(in the rows, 128 means zero)
The rows of R fall into a few groups, which share some directions, and each row is roughly a mix of its group's hidden directions.
R, 164 rows:
[[ 91 120 142 143 178 138 135  89 101 122  96 133]
 [140 163 144 109 125 117 101 129 108 174 139  79]
 [116 132 150 119 142 115  97 120 112 181 153  83]
 [ 79 126 124 123 130 137  97 153 138 102 109 179]
 [126 138  96 161 134 113 139 111 108 102 144 188]
 [ 95 160 111  84 122 112 141 101 146  95 157 137]
 [ 87 131  98  90 114 115 135 105 152  96 154 105]
 [146 102 153 177 120 118 111 159 118 151  88 143]
 [161 100 114 168 111 139 152 121 132 161 148  87]
 [131 176 120 146 129 123 158 130 146  95 130 181]
 [ 75 116 129 145 172 145 144 112  99 147 103 127]
 [116 112 121 166 136  95 137 142 149  96  80 101]
 [ 68  78 130 147 153 111 137 131 112 134 121 126]
 [131 114 121 174 125  81 145 153 116 102  89 121]
 [105 155 106  77 132 118 151 106 143 105 168 133]
 [165 124 138 101  69 126 123 162 140 118 140 103]
 [102  80 119 154 127 145  92 116 107  97  96 129]
 [123 107 133 167 143  82 136 147 120  91  88 123]
 [165 140 122 135 129 126 154 151 128  79  99 171]
 [147 132 108 148 132 118 150 138 144  87  80 169]
 [187 148 131 141  98  92 117 161 131 138 144 122]
 [118 143 156 133  96 108  98 133 155 118 133 187]
 [120 112 112 170 130 113  87 166 148 133 129 170]
 [135  68 110 114 109 155 116 121 121 145 100  91]
 [117 110 115 147 133 136 141 126 154  69  87 156]
 [ 80 143 119 121 165 124 150  89 118 159 100 126]
 [159 142 120 151 117 111 152 155 143  85 100 167]
 [167 148 127 120  68 113 130 163 110 110 134 116]
 [136 124 107 143 115 136 142 147 136  82 137 192]
 [148 115 131  99 132 139 192 117 102 141  94 119]
 [132 123 104 148 128 133 150 131 169  85  83 156]
 [130 139 144 139 124 101  90 137 176 146 132 177]
 [117 121 145 157 148 101  92 117 156 166 156 160]
 [174 133 154 175 134 133 143 104 148 149 161 122]
 [119 112 120 145 126  87 154 146 118  96  84  89]
 [109  95 125 161 144  71 144 135 138 121  96 110]
 [128 105 160 106 127 110 106 137 130 153 113  64]
 [ 76 140 134  93 128 142  98 144 129  96 117 164]
 [128 129 119 117 139 136 175  98 105 116 131  67]
 [ 69 104 119 136 167 144 144 118 107 153 106 131]
 [119 118 165 107 133 133 120 121 120 158 107  63]
 [108 111 133 154 121  53 138 135 128 147 127 110]
 [ 84 136 141 106 140 143 102 152 141 106 123 181]
 [110 137 105  85 144 132 152 119 152 109 179 103]
 [100 121 124 142 126  87  79 123 162 158 138 153]
 [131 141 109 125 107 180 109 112 107 165 159 155]
 [115 136 134 141  84  98  98 140 167 130 154 164]
 [127 141 122 113 126 160 164 122  88  79 104 104]
 [133 111 144 144 148  69 151 151 144  95 102 121]
 [169 178 104 115 101 112 115 126 155 124 159 134]
 [118 146 104 114 122 144 142 110 156  79 137 179]
 [155 141 108 119 107 146 157 137 116  92 119 185]
 [ 92 112 131 111 140 137 110 100 142 173 146  82]
 [117 154  99 134 133 106 133  76  92 109  93 117]
 [110 111 160 148 134 144 106 172 168 111 163 127]
 [152 115 166 163 134 136 113 146 106 143  83 162]
 [ 86 154 149  77 131 130  96 116 109 110 126 151]
 [148 107 135 165 120 104 130 162 106 161  93 161]
 [135 116 119 153 101 120  88 162 174 150 143 152]
 [177 149 136 125  77 112 119 154 137 111 156 115]
 [116 115 145 173 126  69 127 148 134  99 108 126]
 [ 84 156 108  95 133 129 132 112 135  83 162 138]
 [164 138 119  99  81 102 102 153 140  95 134 116]
 [ 65 105 113 148 169 136 137 121 107 142 117 135]
 [123  96 120 162 142 111 155 148 139  82  89 112]
 [136 153 126 104 104 164 106 112 102 152 166 164]
 [ 87  82 137 163 159 148 140 129 101 150 131 129]
 [139 108 136 136 160 120  94 126 115 185 124  89]
 [ 69 126 146 135 171 142 149 115 117 128  94 120]
 [ 86 123 155 119 163 158 158 123 135 147  86 118]
 [102 123 135 128 121 127 103 114 111 182 165  87]
 [129 135 115  83 115 171 133 110 106 164 166 124]
 [ 82 141 145  87 136 127  88 137 131 119 126 170]
 [122 122 126 155  93 101  95 106 170 163 123 151]
 [110 150 115  88 140 119 155 115 161 109 174 102]
 [115  93 128 171 144 160 103 144 111 115 109  88]
 [129 114 127 144 125 116  85 170 163 151 143 169]
 [170 133 142 164 128 129 128 152  99 173 101 148]
 [ 94 155 107  78 126 129 141  97 138  93 147 112]
 [118 159  89 125 109  96 139  82 113 126 104  98]
 [109 125 138 133 140 176 125 119  99 170 137  81]
 [143 142  97 103 120 191 135 109 141 140 134 160]
 [123 114 116 129 134 130 144 123 140  66  83 163]
 [159 110 110 154 101 133 160 110 137 150 138  74]
 [140 121 131 112 138 141 186  96  93 134 115  91]
 [138 113 168 116 120 142 113 155 134 155 125  66]
 [187 158 141 135  94 112 114 143 142 118 160 117]
 [109 121 118 154 127 109  75 158 150 132 129 175]
 [154 143 129 100 123 187 124 129  98 137 165 146]
 [ 71 124 132 142 182 142 131 123 128 157 115 113]
 [115 140  80 152 134 114 136  98  96 121 112  82]
 [ 93 148  96 131 129 120 143 124 141  80 133 177]
 [139 121 121 163 134  97 151 156 137  90  81 113]
 [137 146 112  99 115 192 123 110 129 155 159 136]
 [159 139 107 139 132 155 144 136 138  90  93 177]
 [182 136 124  95  87 127 105 128 155 102 143 129]
 [128 139 115 107 118 119 140 132 161  74 109 178]
 [140  85 136 169 112 131 107 162 112 153  92 139]
 [145 137 144 138 120 121 142 127 157  65 134 173]
 [129 123 140  90 113 143 125 138 133 175 113  71]
 [100 103 138 140 147 118 118 125 135 162 141  63]
 [124 137 168 131 109 167  88 159 150 122 150 156]
 [138 142 118 184 108  89 126 154 127 111  91 127]
 [ 89 153 118  80 114 131 136 116 154  95 147 101]
 [171 156 108 137 111 133 142 140 145 107 135 186]
 [178 165 115 138  89  97 138 145 118 148 146 130]
 [131 119 113 169 117 130 126 146 109  83 164 169]
 [137 149 129 108 142 134 164 100  87  97 120  84]
 [ 94 119 138 116 117 165 108 117 129 134 156  68]
 [106 152  92 160 150  88 136 107 107 126 134 165]
 [ 84  97 105 154 169 142 124 115  92 137 121 146]
 [125 116 174 131 129 119 139 114  97 156 106  73]
 [148 118 115 126 126 124 166 141 115  77 108 177]
 [124 109 135 163 146  96 141 152 156  95  94  95]
 [114 142 137 141 140 119  73 160 152 115 150 170]
 [141 114 134 170 124 116  98 143 168 162 149 164]
 [155 133 120 148 127 137 144 147 129  76 100 177]
 [134 150 110 110 111 184 110 107 126 155 152 164]
 [178 103 118 178 114 134 162 132 137 153 120 123]
 [149 122 190 151 149 146 114 156 147 129 130 158]
 [ 95 160 105  99 130 103 147 102 150  96 158 108]
 [127 182 153 149  98 112 108 132 128 129 118 174]
 [110 135 120 148 130 111  68 163 149 113 144 160]
 [171 116 120 182 128 140 147 118 113 135 154  90]
 [ 97 102 121 145 148 127 125 126  98 187 136  96]
 [142 115 130 104 125 146 195 106 123 142 109  97]
 [125 122 147  99 125 132 114 127 121 171 113  62]
 [127 117 106 138 114 104 137 107 138 138  99  58]
 [112 124 121  89 149 167 130 110 146 100 169  97]
 [161 124 129 176 109 151  80 123 115 156 135 142]
 [148  97 133 105  97 170  88 117 153 145 154 130]
 [ 72 136 123 109 141 128  94 150 132  94 116 163]
 [101 157 159  84 162 149 130 130 121  93 132 151]
 [ 80 103 110 160 159 126 139 124  86 128 114 150]
 [102 125 145 146 122 122  77 124 160 152 152 170]
 [126 130 126 101 119 167 177 112  97 104 108  97]
 [181 114 123 165 100 134 153 115 135 156 138  98]
 [116 112 118 158  99 118  77 146 161 151 140 156]
 [116 111 124 167 123  74 146 149 140 106  97 103]
 [146 132  92 148 133 125 117 130 131  93 142 193]
 [127 121 137 147 119 123  72 153 148 152 155 170]
 [152 119 150 176 107 118  81 113 155 140 139 149]
 [131 115 138 153 126 127  78 155 141 156 151 175]
 [172 133 113 149  94 130 116 169 132 123 173 140]
 [106 146 130  67 147 153 152 124 138  99 156 121]
 [107 158 128  88 132 126 141  96 159  98 148  90]
 [171 104 121 133 109 130 170 117 129 172 128  94]
 [ 89 144 122  87 133 145 134 118 151  88 157  98]
 [180 135 114 112  93 127 106 150 154  96 146 150]
 [126 113 102  96 129 158 166 164 106 103 115  95]
 [184 108 124 170 114 119 149 125 138 169 131 121]
 [144 154 105 119 137 130 141  79  82 133  92 113]
 [152 137 107 155 115 154 143 142 138  86 103 176]
 [195 139 127 119  83 132 120 146 143 123 149 135]
 [157  97 148 158 120 143 112 150 103 159  85 144]
 [125 166 156 123 109  83 150 153 172 138 130 132]
 [ 91 157 111 109 134 131 127 100 144  86 155  90]
 [135 142 136  94 137 180 101 104 121 156 160 150]
 [170 115  93 171 124 112 134 144 111 125 134  83]
 [153 136 141 164 103 109 120 150 108 165  86 156]
 [124 132 126  97 117 173 124 110 134 165 182 131]
 [142 137 138 160 110  86 129 132 109 150  77 159]
 [136 132 133 157 100 133  89 151 151 121 117 186]
 [105 116 126 122 141 131 110 108 126 189 147  82]]
One row of each group comes first, with its name. Which group is each row after those in?
[ 79 121 140 126 162 148 155  92 109 144  96 120] => K
[123 119  96 117 112 131 123  79 107 126  90  84] => U
[132 112 137 131 149  75 159 147 139  94  94 105] => L
[108 159 145  84 136 144 116 142 109  80 112 155] => G

[171 162 126  95  76 103 139 116 137 120 129 120] => K
[110 163 113 128 146 121 152  86 145  96 124 174] => K
[ 64 122 123 137 163 123 164 111 127 145 107 142] => K
[140 106 153 127 148 121 114 127 122 188 114  82] => K
[103 137 124  86 142 131 143 109 164  95 165  99] => U
[119 142  83 166 134 133 135 138 100 114 143 180] => K
[183 121 130 160 135 106 141 122 111 177 112 136] => U
[131 121 120 109 141 165 180 130  95 103 122  90] => G
[134 136  98 137 102 149 143 127 135  85 101 182] => L
[128  86 123 104 139 162 145 149  95 136  85 105] => U
[ 96 119 164  82 145 159 129 122 119 155 142 161] => G
